In the data rows, zero lies at 7.5, halfway between 7 and 8.
Here are some points, each followed by its number:
7 & 10 & 4 & 6 & 7 & 8 & 4 & 10 & 7 & 6 & 7 & 9 & 8 & 10 \\ 0
12 & 12 & 4 & 9 & 8 & 8 & 8 & 5 & 5 & 8 & 6 & 6 & 3 & 9 \\ 1
8 & 5 & 4 & 8 & 6 & 7 & 7 & 10 & 5 & 9 & 8 & 11 & 6 & 6 \\ 2
5 & 6 & 7 & 4 & 11 & 4 & 11 & 10 & 10 & 8 & 6 & 8 & 11 & 5 \\ 3
8 & 11 & 5 & 6 & 8 & 7 & 1 & 1 & 7 & 5 & 6 & 8 & 8 & 11 \\ 4
2 & 5 & 10 & 12 & 6 & 9 & 0 & 8 & 7 & 8 & 10 & 7 & 6 & 6 \\ 5
12 & 2 & 12 & 15 & 6 & 6 & 11 & 5 & 6 & 11 & 6 & 5 & 2 & 2 \\ 6
5 & 12 & 6 & 4 & 8 & 10 & 9 & 9 & 11 & 9 & 8 & 9 & 10 & 11 \\ 7
7 & 13 & 2 & 8 & 4 & 6 & 2 & 4 & 8 & 2 & 5 & 7 & 5 & 10 \\ 8
5 & 8 & 11 & 5 & 7 & 7 & 11 & 9 & 11 & 8 & 8 & 8 & 10 & 7 \\ 9
5 & 6 & 6 & 8 & 10 & 2 & 8 & 7 & 7 & 5 & 8 & 9 & 7 & 5 \\ 10
New points follow, each followed by the numbers of its three nearest points above by angle, seen from the average point of the numbered points, nearest first.
8 & 3 & 9 & 15 & 6 & 9 & 8 & 9 & 4 & 11 & 8 & 5 & 6 & 9 \\ 6 5 2
11 & 5 & 11 & 9 & 6 & 8 & 5 & 7 & 4 & 10 & 8 & 6 & 3 & 6 \\ 6 5 2
14 & 5 & 8 & 6 & 8 & 6 & 14 & 8 & 7 & 10 & 8 & 6 & 8 & 9 \\ 6 9 3
8 & 5 & 10 & 10 & 6 & 5 & 13 & 8 & 6 & 9 & 10 & 7 & 7 & 5 \\ 6 9 10
3 & 3 & 12 & 12 & 8 & 5 & 13 & 11 & 11 & 9 & 2 & 4 & 6 & 3 \\ 6 3 9
3 & 9 & 8 & 9 & 7 & 8 & 6 & 9 & 8 & 8 & 7 & 7 & 9 & 8 \\ 5 9 7
5 & 7 & 5 & 9 & 8 & 7 & 8 & 11 & 10 & 7 & 8 & 7 & 8 & 13 \\ 7 0 9
12 & 7 & 8 & 7 & 6 & 7 & 6 & 7 & 7 & 7 & 9 & 8 & 6 & 9 \\ 1 6 2
8 & 8 & 9 & 8 & 6 & 9 & 10 & 6 & 9 & 8 & 10 & 9 & 9 & 9 \\ 9 7 6
7 & 5 & 7 & 11 & 7 & 6 & 10 & 11 & 8 & 10 & 5 & 6 & 7 & 4 \\ 6 3 2
7 & 8 & 9 & 8 & 8 & 9 & 6 & 8 & 9 & 7 & 8 & 7 & 8 & 11 \\ 7 9 5
4 & 11 & 8 & 8 & 3 & 9 & 6 & 8 & 9 & 9 & 5 & 7 & 7 & 9 \\ 7 9 5
9 & 8 & 10 & 9 & 7 & 6 & 8 & 7 & 4 & 10 & 7 & 8 & 3 & 5 \\ 6 1 2
9 & 8 & 12 & 5 & 7 & 9 & 9 & 4 & 6 & 9 & 4 & 7 & 6 & 6 \\ 6 9 1
9 & 7 & 5 & 3 & 8 & 8 & 8 & 8 & 5 & 8 & 9 & 8 & 6 & 9 \\ 2 0 1
10 & 6 & 11 & 9 & 6 & 8 & 5 & 6 & 5 & 9 & 8 & 7 & 0 & 6 \\ 6 5 1
8 & 5 & 6 & 13 & 6 & 7 & 12 & 8 & 6 & 8 & 8 & 2 & 6 & 8 \\ 6 1 2
4 & 3 & 3 & 1 & 12 & 8 & 3 & 8 & 8 & 3 & 11 & 6 & 10 & 7 \\ 3 0 10
8 & 4 & 8 & 6 & 8 & 6 & 8 & 11 & 8 & 9 & 7 & 7 & 6 & 3 \\ 3 6 2
13 & 5 & 8 & 6 & 10 & 7 & 13 & 7 & 7 & 10 & 7 & 3 & 7 & 8 \\ 6 1 3
8 & 9 & 7 & 6 & 8 & 8 & 7 & 9 & 9 & 6 & 8 & 7 & 6 & 9 \\ 7 0 9
5 & 7 & 3 & 6 & 11 & 7 & 4 & 9 & 8 & 1 & 10 & 10 & 11 & 7 \\ 0 10 3
9 & 6 & 15 & 2 & 6 & 10 & 4 & 6 & 7 & 11 & 3 & 5 & 4 & 3 \\ 6 9 5
12 & 6 & 5 & 11 & 8 & 8 & 7 & 5 & 4 & 6 & 10 & 6 & 6 & 9 \\ 1 6 2
